One turn sends every row of this set to another row. A few are shown first. Where does it send the rows asked after them?
Zomid: -45  10 -40 -35  17 -16  -3 -11  15   1 -23 -26 -36  40  24 -54   4  -5  -2   6  21  12  21  12  11  -3  59 -30 -12  16  16  27  12   5
sosid: -38 -26 -25 -27  24 -31 -13 -10  23  22 -28 -18 -28  14  44 -56 -32   1  14  -5  24  -4 -10  45  26 -13  42  -6 -43  -3 -53 -15   7 -23
raf: -39 -27 -19 -31  17 -33 -22 -10  20  16 -20 -40 -27  14  43 -55 -29  -2  12   4  17  -8  -7  51  24 -23  51  -2 -38  -8 -57 -14   4 -29
Zas: -38 -21 -35 -32  32   7 -19 -17   4  17 -27 -19  19 -42 -14 -20  25   6  54  45  -2   1   6  30  35 -22 -25  57  28 -17 -21  24 -70 -16
mudev: -22 -31 -41 -51  30  -2 -12 -21 -12   5 -16 -24  24 -29 -22 -42  20  -2  50  39   2 -12 -14  21  47 -28 -22  61  32 -24 -28  28 -53 -26
seb: -23  26 -25  12  12 -31 -17   6  24   3 -24 -32 -16  29  52 -53 -34 -14  27  22   1   0  11 -17  53  10  46   3 -58  10 -32   5  16  14
teda: -48  12 -43 -36  -1 -27  -4   5  16   9 -14 -19 -27  40  34 -63   2  -2   3   9  30   6  20  10  11  -2  54 -24 -19  15   7  22   9   5
Kede: -23  15 -32 -69  50  12   2   1  14 -22 -32 -25  19 -25  -5 -50  50 -25  24  43 -14  11   7 -17  41  23 -27  50  37   3   1  16 -36   5
teke: -40  -8 -48 -22  29   4 -29  -8   3 -21 -36 -46  22 -48  11 -42  48 -10  27  30 -36  12   0  20  53 -13 -36  70  22  -5 -59 -27 -21  16
Zuz: -29  14 -43 -62  57   2 -15  -6  19 -12 -10 -25  19 -17   7 -54  50 -51  31  46 -20   9   6 -23  67   0 -31  68  16  -4 -14  20 -43  10
Pivo: -28  32 -26   7  25 -32 -29   3  22   4 -22 -39 -18  39  49 -55 -27  -7  19  26  -7   0   8 -11  56  13  44   6 -59  -1 -37   6  13  31
vako: -48 -23 -23 -31  12 -36 -28   1  12  14 -20 -33 -30  20  40 -56 -33  -1  20  -8  19   2   4  37  13 -24  42   0 -45  -2 -57  -6  14 -22
Bul: -29  14 -29 -53  58  11 -12   5  26  -5 -22 -17  16 -33  -7 -28  42 -27  35  45 -18  15  16 -13  34   6 -26  51  26   7   2  19 -67  10
Zatop: -34   2 -42   1  51   1 -35   8  11  -5 -34 -27  25 -50   0 -19  29  -2  40  45 -36  10   1   0  44   0 -35  63  14  -6 -43 -19 -46  21
vulip: -36  38 -27   3  15 -39 -26   6  17   2 -21 -41 -22  35  53 -64 -26 -12  24   6   4  -3  15  -6  44  18  39   5 -61   6 -37   4   4  18
Zir: -16   8 -43  -1  40  -1 -20  -6 -11 -19 -42 -38  22 -35  -5 -38  25   4  44  35 -44   1  -3  -5  52  -3 -39  64  18 -10 -58 -14 -27  28
duzuf: -31 -16 -56 -33  16  15  -9 -38 -14  -1 -19 -27   8 -21 -17 -47  38  -2  46  37  -8  -4  17  17  50 -42 -26  61  32 -11 -18  36 -56 -10
Nup: -36   6 -35 -31   7 -13   1  -2  11   3 -28 -25 -29  26  28 -55  -1  -9   0   1  35  19  18  15  14  -4  54 -31 -24  11  11  26   9  20

Nup turns into -> seb
vako turns into -> teda
Where do these go?
Pivo turns into -> raf
Zatop turns into -> Zas
Zir turns into -> mudev
teke turns into -> duzuf

